Rows are one point carried round by a steady rotation, each followed by how many ticks it has turned.
The counts run from 0 to 313.
[ 84  99 162 142 121 131 126 141 123  77 149 125 156 138 119 146 176 121
  89 141 137  90 108 124  95  93 129  68 118 140 112 187 113 147 108 103
 145 134 125 143 100]
151
[ 97 100 149 131 146 131 113 153 131  91 112 107 161 107 122 145 166  84
  89 150 132 105 129 135  99  99 124  69 121 163 118 184 115 144  70  88
 132 115 127 142 115]
286
[ 62  90 160 103 139 130 115 129 114  75 127  95 150 140 151 153 140 121
  88 152 121  93 112 111  72  89 148  90 140 126 127 145 122 165 112 116
 132 111 120 118 122]
181
[ 90  63 131 114 149 114 121 143 106  96 115  92 133 115 156 175 145 124
 132 169 151 111 126 136  82 105 140  91 119 129 116 149 128 140  77 102
 128 105 141 188 127]
225
[ 77  81 124 142 144 128 115 151 120 104 114 102 155 120 118 132 187 108
 118 113 128 119 140 135 114  57 139  81 131 175 121 173 110 142  85 117
 134 132 135 163 122]
88
[ 68  94 144 111 160 130 148 124 107  79 135 120 149 113 153 157 165 111
 104 132 145 104 125 127  91  69 138  84 124 149 132 169 128 171 124 134
 128 127 110 159 118]
251
[ 76  83 166 116 161 132  96 144 114  94 132  91 153 144 140 161 150 122
  88 169 109  96 132 121  75 102 147  93 125 126 107 149 103 169 103 118
 129 125 127 151 118]
101
[ 67  86 131 111 127 135 121 117 118  68 139 107 145 144 135 147 156 148
  97 131 142  88 115 116  77  70 156  89 129 139 142 152 114 138  86 118
 131 100 141 113 138]
66
[ 85  85 113 111 143 138 129 133 109 111 128 101 143 121 135 134 179 105
 116 111 117 104 123 128  97  58 151  66 130 179 102 178 115 149 118 124
 138 128 106 135 128]
105
[ 69  56 125 122 120 107 109 161  95 102 101  82 140 128 144 140 144 112
 140 140 133 118 114 128 109  69 138  83 143 144 102 151 144 137  92  97
 128 126 137 165 114]
79
[ 88  63  97 121 116 123 120 134 115  93 121  91 132 136 122 152 155 137
 135 123 134  98 117 122  85  62 156  88 131 160 114 158 125 113  71 106
 125 100 141 140 138]
291
[ 85 104 161 136 144 127 142 134 118  72 133 124 152 116 128 163 161  94
  92 148 129  94 113 121  90  93 120  77 126 153 113 188 125 163 107 110
 128 122 107 147 100]
268
[ 92  80 108 111 131 126 144 125 119  93 120 113 138 105 147 149 184 109
 129 124 164 112 115 141  91  84 140  63 121 166 133 176 125 129  85  97
 153 108 123 153 134]
125
[ 94  64 113 126 133 112 124 148 100 101 122  90 129 124 132 168 125 127
 134 141 128 102 120 123  97  59 146  96 126 152  93 166 138 127  82 115
  98 110 138 173 120]
273
[ 72  91 156 105 139 135  97 139 125  80 125  89 158 141 140 137 153 125
  77 151 125  91 119 118  79  94 152  81 134 133 131 148 107 155  89 103
 137 111 135 104 131]
83
[ 87  61 128 107 147 116 111 146 102 100 123  86 133 127 161 169 130 135
 124 171 147 104 124 131  83  91 151  93 118 121 108 141 128 139  85 110
 123 110 147 178 128]
128
[ 90  90 124 121 168 140 128 129 122  88 144 112 147 120 134 158 168 138
 104 133 150 101 143 135  95  61 155  92 104 154 135 169 107 140  77 133
 120 116 147 167 140]
39
[ 94  91 154 124 153 140 108 130 122  90 146 101 146 151 120 170 158 133
  84 163 105  85 126 112  66  99 151  92 118 137  97 163  94 157  96 123
 129 120 120 142 120]
102
[104  86 140 133 166 136 109 146 120 103 147 102 147 134 121 168 159 138
  98 160 123  93 140 131  85  85 150  93 100 144 101 171  98 142  85 125
 119 125 146 179 122]
22
[ 96 101 135 118 150 134 143 117 124  72 130 118 137 114 129 181 146 105
  98 148 137  89 120 121  77  87 139  88 121 159 127 178 123 149  83 117
 114  90 114 140 126]
172
[ 64  83 160 107 115 115 111 152 110  83 113  89 152 129 155 136 142 102
  98 155 135 102 101 122  90 100 135  68 140 125 116 155 134 152 105  86
 139 118 126 122 111]
277
[ 74  70 127 114 132 127  97 148 111  96 135  89 149 139 144 137 147 157
 109 139 149  97 127 131 101  63 163  88 115 126 127 146 116 124  79 116
 126 116 171 149 141]
147
[ 80  76 139 144 132 132 101 150 118  91 142 101 154 151 115 143 159 157
 105 135 134  96 128 126 104  58 150  95 117 133 112 160 107 128  78 122
 118 128 164 157 122]
264
[ 89  63 139 124 125 116 104 153 105 104 142  91 139 152 139 157 132 152
 116 166 128  90 109 123  87  88 152  87 111 118  84 156 119 131  98 107
 126 128 147 165 114]
32
[ 94  81 102 112 132 128 140 133 120 105 123 111 140 109 138 139 184 105
 127 117 147 110 117 138  97  74 144  60 122 176 116 179 120 132  95 103
 148 117 118 143 130]
222
[ 80  65 104  97 117 122 121 129 101 103 123  83 126 134 148 147 142 120
 129 130 117  95 103 117  81  70 159  78 139 154  92 158 132 135 110 112
 132 108 111 122 131]
95
[ 78 109 153 126 136 137 131 133 129  75 137 125 163 122 132 135 178 110
  82 129 150  96 115 127  97  84 134  64 118 152 134 184 111 153 102 108
 143 123 120 128 116]
152
[106  75 129 106 135 126 115 133 115  96 128  91 129 136 141 175 133 121
 108 175 119  85 109 116  64 113 148  84 121 134  90 158 119 138  85  96
 130  95 122 138 125]
209
[ 80  70 134 120 105 121 129 130 107  86 142 106 135 156 136 152 167 134
 121 145 124  88  92 115  72  96 142  69 131 131  92 167 120 139 122 104
 154 124 111 136 110]
16
[ 86 105 155 118 155 129 142 130 118  74 126 114 147 110 139 171 145  86
  87 157 128  94 121 121  81  92 128  82 127 154 115 178 130 167 103 111
 118 109 105 143 111]
171
[ 76  96 135 100 168 134 144 124 108  85 133 110 145 107 157 160 148 110
  97 135 143 101 131 128  94  58 146  87 119 155 131 169 129 166 108 135
 116 114 116 150 132]
154
